In the data rows, 128 means zero.
Here are some numbered points:
[132 130 131 124 109 129 130 124 120 125 132 126 130 130 104 122 131 128 110 129 117 129 118 129
 138 130 129 126 112 133 130 129 128 117 125 134 125 129 130 115 126 130 125 132 131 097 137 130] 0
[210 154 168 166 189 197 173 199 163 203 191 183 144 160 175 184 170 196 192 196 178 176 195 165
 161 175 148 195 195 187 185 167 180 174 164 180 163 163 147 180 218 185 140 181 165 193 212 189] 1
[165 130 127 114 149 144 135 146 120 133 138 118 119 133 157 154 133 168 168 140 130 135 170 124
 116 109 128 135 161 143 137 121 131 134 111 141 110 112 126 133 164 140 105 144 127 161 164 134] 2
[124 122 123 093 099 117 134 118 085 102 128 097 126 125 119 127 127 127 116 124 099 132 119 111
 141 116 125 114 113 131 127 120 123 119 094 138 085 107 132 090 115 131 089 133 135 103 123 119] 3
[146 135 139 138 132 143 169 143 134 132 154 132 144 139 138 158 144 152 136 156 141 154 147 131
 159 141 137 138 137 152 149 142 149 154 134 167 132 135 147 131 143 156 145 164 160 130 144 144] 4
[075 122 118 121 114 084 078 104 124 119 087 123 117 116 101 081 103 074 093 097 110 055 078 126
 103 120 120 113 100 048 044 115 100 099 121 048 125 124 111 121 088 058 119 061 075 102 089 108] 5
[131 123 123 140 140 119 154 145 136 131 132 129 133 123 150 163 125 148 146 147 145 135 154 121
 139 134 127 130 146 132 130 130 130 162 131 149 133 128 132 136 136 135 147 143 139 142 126 128] 6
[116 126 122 157 150 120 125 129 166 135 117 142 129 122 138 134 122 124 135 123 153 126 133 128
 122 133 128 124 136 120 125 127 122 147 149 124 160 136 126 157 123 122 171 121 126 146 110 121] 7
[156 076 095 124 134 084 093 137 129 138 102 131 083 071 128 116 049 139 133 122 119 073 125 115
 063 117 058 128 135 119 099 103 083 112 120 116 125 120 045 135 141 093 113 108 046 122 157 112] 8
[111 124 121 137 137 110 142 130 135 124 119 126 134 122 142 145 120 128 135 132 140 125 137 122
 131 129 126 122 135 116 119 128 124 152 131 129 132 128 130 132 120 121 146 125 130 136 109 122] 9
[153 126 130 128 133 151 127 131 130 134 142 132 123 129 133 128 135 142 139 130 129 156 136 130
 125 130 123 133 135 161 167 128 134 123 132 148 130 129 124 133 144 154 124 145 142 137 149 134] 10
[114 107 105 121 118 106 104 108 124 113 105 117 109 101 118 111 100 112 117 107 117 107 114 113
 100 114 108 107 114 113 116 110 104 114 122 114 125 118 101 121 113 108 125 109 102 120 107 106] 11
[128 129 127 121 114 127 138 120 118 117 130 121 132 128 128 134 128 134 130 128 120 134 135 126
 131 125 130 123 123 131 132 129 131 125 125 138 122 126 131 112 128 133 126 135 135 121 126 127] 12
[137 114 107 113 123 123 100 117 121 111 112 110 100 113 124 112 121 129 128 102 113 130 122 104
 102 096 117 107 124 140 135 097 101 108 110 127 116 104 114 125 120 128 114 123 118 124 133 101] 13
[119 123 123 135 127 115 140 129 132 123 123 127 133 123 130 139 121 129 125 133 134 129 129 125
 132 131 125 124 127 126 125 130 124 143 131 136 131 131 128 129 120 127 142 132 131 124 118 124] 14
[171 154 167 128 142 175 156 147 130 155 172 144 148 161 137 135 158 156 147 154 135 146 151 160
 151 144 148 165 146 150 146 160 172 124 133 146 130 142 147 138 170 155 113 157 144 149 178 175] 15
[137 139 145 141 133 142 168 140 136 137 152 138 150 141 135 153 141 144 133 153 144 152 142 141
 154 147 138 144 135 148 147 151 153 152 141 159 137 143 145 133 139 152 146 159 154 131 139 150] 16
[118 126 122 128 127 123 122 121 129 121 118 125 127 125 129 125 128 120 125 121 128 137 125 125
 127 125 128 120 125 132 141 123 121 129 127 126 129 126 129 127 117 130 133 121 134 127 112 119] 17
[116 124 123 112 102 119 138 112 105 106 127 109 132 125 113 126 126 120 108 126 111 132 116 118
 142 123 128 113 107 127 127 125 128 123 113 138 109 119 133 101 112 130 118 133 138 103 112 120] 18
New points follow, each followed by the numbers of its three nearest points above by angle, seen from the average point of the numbered points, nearest first.
[124 103 108 131 128 117 136 127 129 120 122 121 114 104 130 141 111 132 128 130 132 135 132 110
 118 121 105 118 128 136 138 117 116 141 125 143 127 120 109 128 123 132 138 137 129 125 120 117] 11 13 8
[144 114 111 121 136 131 110 128 128 130 120 124 099 117 132 120 123 136 140 118 126 128 136 111
 101 108 115 125 136 131 130 106 114 115 119 121 123 109 111 134 140 127 115 119 115 143 141 118] 13 8 11
[174 133 149 154 162 163 153 175 151 185 161 171 126 141 146 157 143 166 159 174 160 131 162 150
 136 162 130 183 163 144 139 155 158 147 154 141 152 151 128 161 186 144 132 150 130 160 179 174] 1 15 16
[128 130 131 127 105 130 144 119 123 122 135 126 135 132 085 123 130 127 095 134 123 137 115 130
 135 129 131 128 102 134 133 134 136 120 130 141 127 131 134 113 126 136 132 141 137 093 129 133] 0 18 12
[123 119 127 150 136 085 099 146 152 149 105 150 120 114 127 120 095 122 124 130 134 057 114 135
 111 144 113 141 133 083 060 129 105 129 145 091 154 144 105 149 123 075 149 093 069 117 131 125] 5 8 11
[146 129 137 142 150 124 129 169 142 157 134 146 127 132 156 155 129 152 158 153 146 113 153 134
 136 146 127 155 163 122 110 136 129 152 135 120 138 138 129 150 150 118 132 127 118 149 148 139] 1 6 2
[127 125 125 135 135 118 149 136 133 123 130 125 136 127 153 154 126 141 146 139 139 135 147 122
 141 132 128 125 142 131 129 130 130 155 128 146 129 128 135 131 127 134 144 140 140 140 122 126] 6 9 4
[144 143 137 101 130 163 135 109 106 117 146 106 131 142 136 126 147 138 145 123 116 145 149 128
 126 107 146 121 132 136 148 127 152 111 103 137 101 107 138 117 151 146 094 141 141 155 137 139] 2 10 12
[105 113 111 122 121 107 109 107 126 112 104 119 117 108 119 110 102 106 118 102 122 112 111 118
 099 115 111 110 114 110 115 115 109 115 125 110 126 121 106 123 105 109 128 108 105 126 101 108] 11 5 17
[138 137 142 152 159 141 134 161 150 166 141 158 135 138 147 144 134 136 149 150 159 125 145 147
 130 152 135 158 156 127 128 145 143 152 151 123 151 147 132 159 151 130 140 130 127 161 139 149] 1 15 16
[141 125 124 126 132 134 154 129 127 122 139 119 128 127 137 148 131 147 139 141 134 145 148 117
 134 121 128 125 135 140 141 126 137 142 120 154 122 117 132 126 141 145 132 150 143 138 137 131] 4 6 16
[132 136 139 139 126 130 141 135 133 137 134 144 144 136 129 134 132 134 130 136 136 134 132 145
 134 148 133 142 130 133 130 145 137 134 151 136 143 151 135 128 131 134 139 135 134 128 132 139] 16 15 4
[100 131 133 132 120 122 130 120 130 122 126 127 137 132 113 115 131 100 103 121 127 127 099 131
 139 132 131 125 111 121 122 134 130 128 130 118 130 133 135 126 101 123 136 123 133 109 109 128] 17 5 0
[085 151 137 129 122 110 099 124 129 126 105 129 141 143 120 111 134 094 114 113 123 093 101 134
 133 130 156 123 119 082 084 129 119 121 129 074 129 133 147 130 099 089 128 088 113 116 095 118] 5 17 11
